In the data rows, the value 128 means zero.
The rows are grouped in 2 different ways at once, and each row is in one group of each.
The table, row by row:
[131 145 156  94 154 179 150 188]
[165 110  92 173 105  95 118  76]
[ 80 135  53 143 162  59  48 126]
[131 130 151  76 148 171 153 185]
[137 135 153  79 152 189 156 181]
[142 134 152  92 150 184 153 177]
[229 108 109  99 102 140 146 141]
[179 108  76 167  90  92 104  61]
[136 155 148  88 149 182 157 174]
[ 80 143 137 153 141 135 126 105]
[225  99 107 108 105 136 142 145]
[116  86 177 147  69 136 155 188]
[137 142  67  67 180  89  71 193]
[170 110  77 164  98 102 111  66]
[ 82 152  49 142 167  65  51 126]
[129 138 167  81 147 181 143 177]
[103 140 167 142 115 122 154  28]
[ 80 146 139 147 148 139 121 103]
[ 72  92 168 212  60  88 129  86]
[175 111  84 170  97  89 116  70]
[122  95 181 158  73 126 158 181]
[162 137 176  83 131 174 186 113]
[ 75 137 145 150 139 141 140 105]
[ 78 136  50 139 175  65  51 128]
[115 101 186 154  74 127 151 167]
[ 80 145 149 149 143 138 126 105]
[ 72 136 137 149 152 144 126  94]
[ 56 107 172 230  59  84 138  88]
[221 105  95 113 106 135 140 133]
[ 78 144  57 128 168  57  52 118]
[ 81 137 135 154 137 132 130 106]
[157 143 181  77 128 167 184 120]
[139 141 149  86 158 176 160 197]
[230 114 106 113  99 132 144 132]
[109 136 174 153 107 119 157  37]
[169 136 187  76 117 174 181 127]
[ 79 137 142 154 153 131 145 111]
[143 145 154  79 154 182 157 183]
[ 62  99 164 229  62  91 128  92]
[164 141 172  86 121 178 188 118]
[146 140 147  89 143 176 157 175]
[133 149 154  91 148 181 152 193]
[127 140 150  79 149 177 150 182]
[226 107  96 111 106 137 140 147]
[139 141 155  79 148 177 163 168]
[168 137 180  75 122 163 177 116]
[ 66 101 172 219  60  97 133  90]
[110 141 159 140 118 121 158  39]
[119 104 181 150  67 143 152 176]
[162 102  82 186  97 101 115  68]
[120 106 183 147  63 127 153 163]
[141 150  66  79 184 100  77 200]
[127 148  78  79 173 101  71 211]
[179 114  79 167 108  98 112  64]
[139 148  65  66 181  93  77 207]
[167 140 173  79 115 162 184 111]
[ 77 145 136 151 145 134 124  94]
[ 77 145 143 155 145 140 133  95]
[116 133 163 152 111 132 156  40]
[146 151  65  71 185 109  82 200]
[170 110  85 179 108  99 112  75]
[171 110  76 169  99  93 112  74]
[131 150 157  88 140 182 152 180]
[138 151  63  67 181 101  80 204]
[226 110  98 117 113 130 141 138]
[163 105  85 182  98  88 115  57]
[ 80 145 137 153 143 134 129  96]
[224  99  93 101 117 138 135 143]
[ 87 152  51 138 167  61  48 126]
[ 77 133  59 141 181  61  52 117]
[102 130 154 139 108 128 151  42]
[138 145 160  76 147 166 149 172]
[117  91 185 152  58 125 169 173]
[ 81 137 136 140 145 138 125 102]
[ 79 149  55 141 168  63  56 122]
[ 80 146  43 131 168  65  51 121]
[162 142 179  91 124 169 181 106]
[116  90 189 151  74 122 154 164]
[219 102 106 100 107 147 132 139]
Some new rows, each followed by its group in each grouping, the grouping that moves the rows most first:
[ 84 148  55 132 175  69  39 120] mt bl
[159 142 177  87 133 160 179 122] sl fb
[115  92 192 157  73 130 159 165] nq fb
[162 141 179  79 131 169 180 117] sl fb
[131 142 151  83 149 181 152 178] rq fb
[163 107  74 166 103 102 113  60] mb bl
[ 70 130 141 153 142 131 124  96] rq bl
[ 73 137  59 133 166  52  40 111] mt bl
[169 105  74 173  99  97 112  65] mb bl
[224 113 104 106 114 126 149 147] mb fb
[222 107  93 109 110 130 134 142] mb fb
[ 76 143 138 148 135 139 129 105] rq bl
[ 64  97 166 214  64  90 123  91] nq bl
[ 78 138 149 155 148 139 122 104] rq bl
[132 147 147  81 162 181 146 183] rq fb
[223 105  99 111 110 135 152 146] mb fb
[ 70 137 136 138 148 138 119 101] rq bl
[ 76 143 137 155 149 136 128 101] rq bl
[ 97 134 170 144 117 122 149  37] sl bl
[165 134 177  72 119 166 181 111] sl fb
[ 87 145 141 141 147 142 131  95] rq bl
[184 113  95 171  99  91 111  62] mb bl
[237 107 104 112 103 132 134 138] mb fb
[182 116  87 169  98  96 118  60] mb bl
[ 80 140  47 131 175  55  48 123] mt bl
[ 68 102 173 223  50  94 126  82] nq bl
[139 147 142  83 152 183 146 185] rq fb
[115  96 191 159  61 129 154 169] nq fb
[138 136 164  86 152 178 142 184] rq fb
[134 134 156  95 158 183 157 183] rq fb
[135 138  79  72 178 116  82 205] mt fb
[ 74 145  56 138 171  61  55 122] mt bl
[ 66  87 164 225  62  87 126  88] nq bl
[137 141 148  91 158 174 151 184] rq fb
[136 136  72  73 176 115  74 204] mt fb
[ 57  98 170 213  60  92 135  93] nq bl
[134 134 158  71 147 186 150 182] rq fb
[159 142 177  79 132 158 176 131] sl fb
[ 66  96 170 221  60  79 136  85] nq bl
[113 138 158 139 113 118 150  32] sl bl
[ 63  93 171 220  62  92 125  92] nq bl
[127 134 154  82 150 177 146 183] rq fb
[ 83 143  53 136 170  58  55 122] mt bl
[131 135 154  89 157 189 151 188] rq fb
[ 81 140  57 136 175  64  43 124] mt bl
[124  96 180 156  68 135 158 173] nq fb
[130 137 161  83 158 177 148 181] rq fb
[174 102  82 174  98  96 108  61] mb bl
[136 136 159  88 158 187 153 177] rq fb
[134 133 154  84 147 182 157 190] rq fb
[ 74 145 144 145 142 144 127 103] rq bl
[224 109 102 107 101 144 139 144] mb fb
[ 93 139 135 156 142 146 132  99] rq bl
[ 77 151  52 139 176  58  53 127] mt bl
[133 144 154  83 153 178 153 173] rq fb
[129 146  62  68 171 101  70 210] mt fb
[ 80 130 144 140 150 133 125  98] rq bl
[227 115 106 106 102 134 147 145] mb fb
[ 79 139  57 143 179  62  53 120] mt bl
[219 122 100 105 107 143 135 143] mb fb
[ 78 138 145 159 149 136 122 102] rq bl
[115 154 164 140 119 129 162  47] sl bl
